rotation ticks, each row followed by its count of ticks:
The counts run from 0 to 174.
[-0.16 -1.56  1.12  1.42  1.13 -1.81  0.35  0.61  0.64 -0.29 -1.22 -2.43
  1.50  1.43  3.45 -0.02  0.98  1.37 -0.65 -0.99 -0.15 -0.73  1.42  0.07
  0.67 -1.91 -0.02  2.51  0.69  1.01  0.33 -2.13  1.28 -0.20 -1.02 -1.01
 -2.97 -0.25 -1.64 -0.86  0.68 -0.16 -2.48 -0.93 -0.20 -2.10 -1.24 -1.47
 -1.59  3.26 -0.03 -2.19 -1.25  2.61  0.26 -1.16]
31
[-0.26 -1.47  0.99  1.28  1.26 -1.48  0.30  0.70  0.77 -0.31 -1.37 -2.41
  1.49  1.60  3.29  0.02  1.14  1.02 -0.60 -1.01 -0.15 -0.73  1.43  0.08
  0.75 -1.64 -0.05  2.54  0.59  0.97  0.21 -1.95  1.24  0.00 -1.13 -1.12
 -3.01 -0.15 -1.76 -0.81  0.66 -0.38 -2.47 -0.90 -0.18 -2.06 -1.34 -1.30
 -1.63  3.31  0.07 -2.08 -1.47  2.51  0.07 -1.36]
32
[ 0.04 -0.20  0.34  1.39  1.56 -0.49  0.56 -0.26 -1.64 -1.05 -1.84 -1.33
 -1.34  0.88  2.49 -0.90  1.37  2.24 -1.67  0.99 -0.82 -2.04  1.39  1.87
  0.41 -0.53 -0.97  0.96 -0.39 -0.41  0.85 -1.03 -0.45 -0.17 -2.15  0.35
 -1.96  0.23 -1.22 -0.36 -1.59  2.25 -0.69 -2.34  0.76 -0.26 -0.20 -2.22
 -4.70  1.53  2.56 -1.19  1.12  1.98  0.95  0.88]
108
[-0.40 -0.42  0.45  3.24  1.68 -0.34 -0.35 -0.39 -0.69 -1.34 -0.72 -0.92
 -0.90  0.19  2.27  0.18  1.97  2.65 -1.17  0.45  0.44 -1.05  2.53  0.92
 -0.66 -1.90 -1.22  1.08 -0.27  0.64 -0.34 -1.82  1.28  1.37  0.00 -0.03
 -2.93 -0.45 -0.58 -1.24 -0.63  2.34 -1.55 -2.78 -0.57 -1.76 -1.58 -1.69
 -3.12  2.39  1.16 -1.53  0.98  0.35  1.47  0.63]
66
[-0.74 -1.81  0.29  1.13  0.91 -2.15 -1.01  0.05  0.54  1.33 -2.10 -3.14
  1.71  1.21  2.43  0.55  0.66  2.56 -0.54 -0.79 -0.64 -2.21  0.58  1.47
  0.52 -1.41 -0.61  1.81  1.72  1.25  0.92 -2.43 -0.36 -1.49 -1.93  0.05
 -1.69  0.35 -0.70 -0.79  0.27  0.58 -2.81 -1.30 -0.27 -1.33 -0.91 -1.70
 -1.29  2.39  0.19 -0.60  0.32  3.75  0.68 -1.03]
137
[-0.72 -1.00  0.62  3.47  1.51 -0.51 -1.76  0.44 -0.22 -0.59 -1.17 -2.03
 -0.17  0.48  2.41  0.93  1.65  1.94 -0.71 -0.50  0.37 -0.60  0.78  1.38
  0.71 -2.11 -0.31  1.21 -0.05  1.61  0.50 -2.17  1.61  0.46  0.09 -1.54
 -3.87  0.06 -0.49 -1.08  0.21  1.21 -3.13 -1.25 -0.09 -1.87 -0.43 -1.06
 -2.38  3.38 -0.13 -0.41 -0.10  1.09  1.38 -0.33]
77
[ 0.03 -0.56 -0.16  1.12  1.86 -0.42  0.03 -0.50 -0.86 -0.06 -2.20 -1.25
 -0.36  1.62  1.77 -0.56  0.71  1.66 -1.62  0.91 -1.00 -2.08  0.74  2.95
  0.60  0.01 -1.41  1.88  0.00 -0.32  0.69 -0.66 -0.70 -0.03 -2.64  0.24
 -2.27  0.86 -1.51 -0.36 -0.98  1.69 -0.73 -1.87  0.72 -0.18 -0.64 -2.00
 -4.78  2.12  2.44 -0.82  1.25  2.54  0.27  0.00]
102
[-0.58 -1.77  0.12  0.88  0.93 -2.15 -0.57 -0.04  0.67  1.28 -1.95 -3.01
  1.92  1.32  2.27  0.26  0.55  2.35 -0.80 -0.80 -0.80 -2.38  0.56  1.54
  0.48 -1.32 -0.78  2.06  1.68  1.03  0.78 -2.05 -0.55 -1.41 -2.06  0.16
 -1.65  0.32 -0.93 -0.90  0.34  0.45 -2.32 -1.32 -0.23 -1.27 -0.97 -1.94
 -1.52  2.46  0.33 -0.94  0.21  3.79  0.30 -1.06]
139
[-0.49 -0.50  0.84  0.43  2.31 -0.63  0.18 -0.95  0.64 -0.59 -2.57 -1.00
  0.08  2.61  1.16  0.08  1.28  1.04 -0.66  0.08 -0.36 -0.65  2.66  1.73
 -0.88 -0.01 -0.58  2.03 -0.02 -0.38 -0.71 -0.94  0.65  1.67 -2.41  0.63
 -2.37  0.29 -1.97 -0.61 -0.75  0.49 -0.75 -1.83 -0.02 -1.23 -2.63 -1.03
 -3.92  2.81  2.58 -1.06  1.30  2.00  0.23 -1.30]
50
[-0.90 -1.81  0.37  1.06  0.87 -2.10 -1.10  0.16  0.62  1.22 -2.09 -3.10
  1.73  1.05  2.14  0.76  0.89  2.61 -0.41 -0.93 -0.58 -2.14  0.68  1.38
  0.46 -1.39 -0.43  1.53  1.63  1.30  0.88 -2.50 -0.46 -1.39 -1.85  0.13
 -1.75  0.38 -0.64 -0.85  0.23  0.56 -2.91 -1.26 -0.18 -1.32 -0.83 -1.42
 -1.33  2.31  0.02 -0.65  0.47  3.66  0.97 -1.01]
136
[-0.31 -1.23  1.31  0.31  2.10 -1.03  0.25  0.19  0.99 -0.47 -2.69 -1.92
  1.23  2.90  1.92 -0.05  0.93  0.40 -0.42 -0.67 -0.48 -0.21  1.84  1.03
  0.28 -0.53  0.20  2.66  0.20  0.30 -0.05 -1.08  1.10  0.83 -2.42 -0.52
 -3.05  0.37 -2.35 -0.56  0.24 -0.82 -1.68 -0.60  0.29 -1.70 -1.94 -0.76
 -3.12  3.45  1.52 -1.33 -0.24  2.61 -0.14 -1.91]
41
[-1.09 -1.58  0.74  1.64  1.14 -2.13 -1.53  0.48  0.41  0.55 -2.04 -3.50
  1.07  0.76  2.35  1.09  1.28  2.99 -0.32 -0.99 -0.30 -2.08  0.98  1.10
  0.29 -1.83  0.02  0.64  1.13  1.46  0.92 -2.78 -0.12 -1.33 -1.45  0.16
 -1.79  0.24 -0.25 -0.93  0.08  1.00 -3.24 -1.22 -0.21 -1.35 -0.63 -1.19
 -1.25  1.99  0.19 -0.09  0.67  3.16  1.58 -0.64]
132
[-0.48 -1.10 -0.26  1.61  1.86 -0.43 -1.62 -0.20  0.33  1.13 -2.59 -2.04
  0.78  1.89  1.34  0.46  0.31  1.24 -0.80 -0.01 -0.68 -1.46 -0.15  3.21
  1.05 -0.38 -0.59  2.46  0.46  0.91  0.90 -1.06  0.00  0.00 -2.30 -0.94
 -3.19  1.12 -1.31 -0.59  0.04  0.51 -2.29 -0.84  0.44 -0.94 -0.32 -1.34
 -3.74  3.40  1.24  0.23  0.42  2.75  0.18 -1.43]
91
[-0.46 -0.78  1.01  0.15  2.41 -0.70  0.16 -0.57  0.92 -0.57 -2.81 -1.23
  0.64  2.86  1.27  0.00  0.89  0.82 -0.66 -0.06 -0.61 -0.42  2.29  1.55
 -0.53  0.13 -0.19  2.12  0.05 -0.18 -0.59 -0.94  0.69  1.36 -2.54  0.24
 -2.43  0.50 -2.26 -0.57 -0.45 -0.14 -0.91 -1.35  0.08 -1.27 -2.44 -0.88
 -3.77  2.91  2.54 -0.96  1.03  2.20  0.02 -1.49]
47
[ 0.14 -0.41 -0.02  1.12  1.56 -0.44  0.46 -0.60 -1.28 -0.51 -2.17 -1.24
 -0.63  1.45  1.91 -0.76  0.78  1.75 -1.71  0.96 -1.06 -2.19  0.95  2.67
  0.57 -0.15 -1.18  1.77 -0.10 -0.60  0.76 -0.66 -0.73 -0.14 -2.58  0.30
 -2.22  0.67 -1.38 -0.40 -1.21  1.78 -0.69 -2.18  0.61 -0.28 -0.48 -2.26
 -4.82  1.82  2.62 -1.00  1.25  2.27  0.33  0.32]
104
[-1.12 -1.26  1.36  2.12  1.23 -1.74 -1.49  0.64 -0.26 -0.41 -2.12 -3.32
 -0.12  0.44  2.60  1.04  1.79  3.13 -0.15 -0.88 -0.28 -1.82  1.54  0.78
  0.17 -2.12  0.33 -0.35  0.90  1.34  0.84 -2.81  0.16 -1.15 -0.98  0.05
 -1.87 -0.19 -0.13 -0.91 -0.57  1.37 -3.33 -1.54  0.12 -1.39 -0.21 -1.05
 -1.52  1.64  0.43  0.07  0.89  2.52  2.11 -0.03]
127
[-0.33 -1.51  0.94  1.86  0.91 -1.83  0.40  0.57  0.47 -0.31 -0.76 -2.35
  1.58  0.86  3.46  0.13  1.26  1.87 -0.74 -1.02 -0.07 -1.09  1.57 -0.18
  0.37 -2.11 -0.45  2.31  0.75  1.11  0.32 -2.29  1.23 -0.23 -0.66 -0.82
 -2.76 -0.31 -1.49 -1.10  0.58  0.15 -2.49 -1.36 -0.45 -2.21 -1.25 -1.71
 -1.30  2.95 -0.32 -2.41 -1.09  2.53  0.37 -0.90]
28
[-1.16 -1.66  1.12  1.78  1.35 -2.03 -1.46  0.52  0.08  0.18 -2.16 -3.47
  0.54  0.49  2.33  1.12  1.35  2.95 -0.33 -1.03 -0.26 -1.87  1.16  1.14
  0.30 -1.95  0.12  0.35  1.26  1.41  0.82 -2.79 -0.01 -1.37 -1.30  0.11
 -1.76  0.02 -0.42 -0.79 -0.11  1.13 -3.37 -1.35  0.07 -1.30 -0.63 -1.10
 -1.20  1.89  0.17  0.02  0.65  3.00  1.83 -0.33]
130
[-0.38 -1.04  1.07  0.18  2.24 -0.80  0.11 -0.20  1.06 -0.46 -2.83 -1.57
  0.84  3.01  1.68 -0.01  0.87  0.73 -0.50 -0.52 -0.45 -0.44  2.16  1.27
 -0.15 -0.19 -0.11  2.51  0.07 -0.02 -0.22 -1.02  0.85  1.15 -2.66 -0.05
 -2.68  0.42 -2.37 -0.48 -0.08 -0.54 -1.42 -0.75  0.29 -1.42 -2.18 -0.80
 -3.54  3.36  2.04 -1.11  0.26  2.50 -0.08 -1.84]
44
[-0.23 -1.58  0.08  0.45  0.80 -2.04  0.24 -0.11  0.54  1.17 -1.77 -2.49
  2.04  1.67  2.55 -0.46  0.47  1.97 -0.96 -0.50 -0.91 -2.30  0.69  1.31
  0.61 -0.77 -0.99  2.77  1.30  0.67  0.63 -1.70 -0.63 -1.17 -2.53  0.19
 -1.70  0.42 -1.51 -0.66  0.27  0.21 -1.79 -1.32 -0.13 -1.11 -1.15 -2.18
 -1.95  2.56  0.65 -1.73 -0.12  3.94 -0.14 -1.04]
143
[-0.62 -1.16 -0.13  1.77  1.72 -0.44 -1.66 -0.17  0.46  1.01 -2.50 -2.09
  0.75  1.94  1.42  0.63  0.27  1.23 -0.91 -0.34 -0.55 -1.42 -0.20  3.04
  1.22 -0.64 -0.64  2.37  0.31  0.95  0.87 -1.12  0.14  0.09 -2.09 -0.99
 -3.11  1.21 -1.38 -0.63  0.19  0.26 -2.47 -0.73  0.41 -0.90 -0.43 -1.35
 -3.58  3.42  1.10  0.32  0.48  2.59  0.40 -1.55]
90
[-0.54 -0.84  1.95 -0.12  2.13 -1.43  0.63  0.10 -0.43 -1.35 -3.28 -2.52
 -0.60  2.12  2.12 -0.19  1.53  1.70 -0.43 -0.07 -0.89 -1.60  2.71  0.78
 -0.20 -0.39  0.56  0.10  0.21 -0.61  0.32 -1.79 -0.30 -0.48 -2.90  0.97
 -1.31  0.09 -1.67 -0.19 -1.41  0.85 -1.26 -1.42  0.86 -0.56 -1.04 -1.00
 -3.53  1.29  2.81 -0.56  1.38  2.87  1.04 -0.22]
0
[-0.80 -1.11  0.61  3.23  1.56 -0.70 -1.89  0.50 -0.08 -0.35 -1.48 -2.16
  0.08  0.57  2.25  1.02  1.46  1.81 -0.68 -0.55  0.21 -0.68  0.57  1.64
  0.83 -1.99 -0.18  1.42  0.08  1.71  0.68 -2.11  1.55  0.39 -0.20 -1.52
 -3.65  0.21 -0.69 -0.92  0.39  0.96 -3.33 -1.15  0.07 -1.97 -0.32 -1.00
 -2.43  3.38 -0.09 -0.11 -0.24  1.34  1.32 -0.62]
79
[-0.93 -1.06  1.47  0.58  1.85 -1.81  0.07 -0.36 -0.04 -0.90 -2.37 -2.27
 -0.41  1.24  1.88  0.30  1.86  3.01 -0.30 -0.08 -0.54 -1.86  3.32  0.69
 -1.24 -1.01 -0.32 -0.19  0.93 -0.18 -0.21 -2.12 -0.34 -0.26 -2.18  1.78
 -0.80 -0.17 -0.88 -0.77 -1.22  1.62 -1.41 -2.33 -0.10 -1.03 -1.89 -1.29
 -2.41  1.12  2.19 -0.78  2.07  2.54  1.60  0.14]
7
[-0.89 -0.84  1.60  0.10  1.89 -1.48  0.38 -0.23 -0.29 -1.12 -2.96 -2.36
 -0.56  1.70  1.89  0.07  1.69  2.30 -0.26 -0.17 -0.69 -1.74  2.99  0.79
 -0.74 -0.55  0.24 -0.16  0.49 -0.35  0.15 -1.73 -0.27 -0.34 -2.67  1.40
 -1.05 -0.09 -1.18 -0.46 -1.36  1.07 -1.28 -1.73  0.34 -0.71 -1.72 -1.06
 -3.09  1.27  2.86 -0.53  1.77  2.79  1.36 -0.05]
3
[-0.90 -0.93  2.00  1.11  2.26 -1.33  0.02 -0.09  0.28 -1.79 -2.24 -2.17
 -0.72  1.41  2.14  0.60  2.31  2.39 -0.19 -0.42  0.06 -0.51  3.86 -0.07
 -1.26 -1.44  0.36 -0.18  0.25  0.38 -0.59 -2.35  1.01  0.85 -1.25  0.82
 -1.90 -0.52 -1.05 -0.88 -0.91  1.00 -1.66 -2.06 -0.21 -1.73 -2.31 -0.61
 -2.34  1.82  1.96 -0.99  1.43  1.57  1.76 -0.11]
170
[-0.46 -1.82  0.04  0.62  0.79 -2.14 -0.16 -0.09  0.58  1.19 -1.78 -2.67
  2.05  1.45  2.49  0.00  0.41  2.12 -0.79 -0.67 -0.83 -2.39  0.42  1.40
  0.60 -0.98 -0.86  2.61  1.52  0.81  0.72 -1.91 -0.54 -1.36 -2.25  0.14
 -1.69  0.35 -1.15 -0.60  0.32  0.40 -2.15 -1.27 -0.19 -1.24 -1.15 -1.95
 -1.76  2.47  0.54 -1.36  0.06  3.84  0.04 -1.18]
141
[ 0.07 -0.18  0.30  1.35  1.51 -0.59  0.61 -0.39 -1.75 -0.92 -1.85 -1.29
 -1.09  1.04  2.32 -0.84  1.18  2.04 -1.48  1.01 -1.03 -2.13  1.30  2.10
  0.32 -0.34 -0.95  1.11 -0.31 -0.50  0.82 -0.91 -0.36 -0.14 -2.22  0.44
 -2.17  0.38 -1.32 -0.39 -1.51  2.13 -0.76 -2.19  0.70 -0.34 -0.34 -2.21
 -4.79  1.56  2.58 -1.09  1.25  2.02  0.88  0.88]
107
[-0.25 -1.38  1.25  0.65  1.67 -1.28  0.24  0.36  1.07 -0.44 -2.05 -2.38
  1.39  2.41  2.55 -0.13  0.78  0.59 -0.49 -0.94 -0.36 -0.42  1.43  0.63
  0.66 -1.05  0.32  2.59  0.46  0.74  0.24 -1.44  1.27  0.44 -1.85 -1.17
 -3.09  0.13 -2.20 -0.46  0.52 -0.66 -2.22 -0.41  0.16 -1.85 -1.63 -0.95
 -2.40  3.48  0.94 -1.51 -0.84  2.71 -0.17 -1.82]
37
[-0.70 -0.71  1.89 -0.13  1.99 -1.45  0.63  0.00 -0.44 -1.20 -3.10 -2.53
 -0.58  1.97  2.03 -0.13  1.57  2.04 -0.26 -0.11 -0.92 -1.63  2.78  0.91
 -0.35 -0.50  0.55 -0.07  0.33 -0.55  0.31 -1.65 -0.27 -0.39 -2.90  1.19
 -1.18 -0.02 -1.44 -0.16 -1.32  0.91 -1.38 -1.55  0.58 -0.73 -1.36 -1.05
 -3.43  1.27  2.77 -0.60  1.62  2.78  1.21 -0.14]
1
[ 0.18 -1.14  0.71  0.02  1.11 -1.72  1.66  0.02 -0.10 -0.21 -1.72 -1.80
  1.41  1.92  3.10 -1.18  0.60  1.24 -1.31 -0.09 -1.12 -1.95  1.36  0.91
  0.43 -0.43 -0.77  2.73  0.59 -0.27  0.52 -1.18 -0.19 -0.78 -2.67  0.23
 -1.91  0.08 -2.17 -0.43 -0.34  0.36 -0.88 -1.58  0.19 -0.96 -1.41 -2.29
 -3.09  2.35  1.66 -2.50 -0.51  3.36 -0.38 -0.67]
150
[-0.52 -0.52  1.37  2.14  1.62 -1.01  0.16  0.46 -1.86 -1.87 -1.77 -2.08
 -1.59  0.21  2.90 -0.16  1.98  2.73 -1.05  0.23 -0.51 -1.84  2.14  0.87
  0.34 -1.58 -0.01 -0.58 -0.20  0.22  0.84 -2.00  0.28 -0.58 -1.21  0.14
 -2.00 -0.32 -0.62 -0.55 -1.49  2.30 -1.84 -2.15  0.63 -0.77 -0.09 -1.72
 -3.40  1.30  1.73 -0.80  0.98  1.63  1.91  1.28]
116
[-0.41 -1.52  0.86  1.87  0.88 -1.98  0.34  0.48  0.45 -0.48 -0.58 -2.41
  1.38  0.76  3.45  0.01  1.28  2.30 -0.82 -0.89  0.06 -1.19  1.73 -0.23
  0.14 -2.37 -0.60  1.99  0.98  1.15  0.26 -2.46  1.06 -0.37 -0.53 -0.45
 -2.55 -0.50 -1.12 -0.99  0.44  0.61 -2.44 -1.74 -0.74 -2.26 -1.36 -1.87
 -0.89  2.74 -0.27 -2.50 -1.02  2.42  0.62 -0.51]
26
[ 0.27 -0.80  1.42 -0.16  1.46 -1.44  2.13  0.03 -0.45 -1.29 -1.98 -1.75
  0.38  1.97  3.14 -1.23  1.00  1.19 -1.25  0.07 -1.00 -1.35  2.10  0.32
  0.25 -0.42 -0.33  2.03 -0.04 -0.68  0.42 -1.12  0.17 -0.31 -2.65  0.19
 -1.94 -0.12 -2.45 -0.31 -0.78  0.46 -0.59 -1.42  0.48 -1.03 -1.42 -1.84
 -3.46  2.07  2.26 -2.59 -0.16  2.94 -0.08 -0.25]
155
[-0.63 -0.85  0.63  3.71  1.59 -0.44 -1.41  0.33 -0.55 -0.98 -0.72 -1.89
 -0.44  0.24  2.49  0.78  1.70  2.26 -0.89 -0.27  0.52 -0.76  1.34  1.18
  0.41 -2.21 -0.59  1.09 -0.04  1.37  0.28 -2.13  1.73  0.74  0.45 -1.18
 -3.71 -0.07 -0.33 -1.08 -0.09  1.39 -2.85 -1.80 -0.26 -1.94 -0.65 -1.28
 -2.48  3.06  0.04 -0.88 -0.02  0.68  1.57  0.14]
74
[-0.35 -0.47  0.54  3.34  1.60 -0.44 -0.56 -0.25 -0.82 -1.32 -0.56 -0.99
 -0.82  0.24  2.41  0.32  2.11  2.70 -1.21  0.25  0.39 -0.84  2.33  1.04
 -0.54 -1.97 -1.14  0.82 -0.24  0.61 -0.19 -1.96  1.36  1.21  0.08 -0.09
 -3.13 -0.43 -0.36 -1.24 -0.66  2.21 -1.73 -2.73 -0.54 -1.84 -1.54 -1.75
 -2.92  2.44  0.99 -1.46  0.88  0.46  1.58  0.66]
67
[-0.03 -0.57 -0.34  1.26  1.73 -0.38 -0.03 -0.48 -0.80  0.21 -2.30 -1.20
 -0.25  1.75  1.60 -0.68  0.53  1.50 -1.54  0.93 -1.16 -2.06  0.55  2.99
  0.66  0.17 -1.29  2.10  0.01 -0.24  0.83 -0.52 -0.72 -0.15 -2.76  0.20
 -2.27  0.84 -1.54 -0.41 -0.92  1.43 -0.82 -1.72  0.65 -0.22 -0.60 -2.23
 -4.80  2.24  2.34 -0.75  1.23  2.40  0.19 -0.14]
101
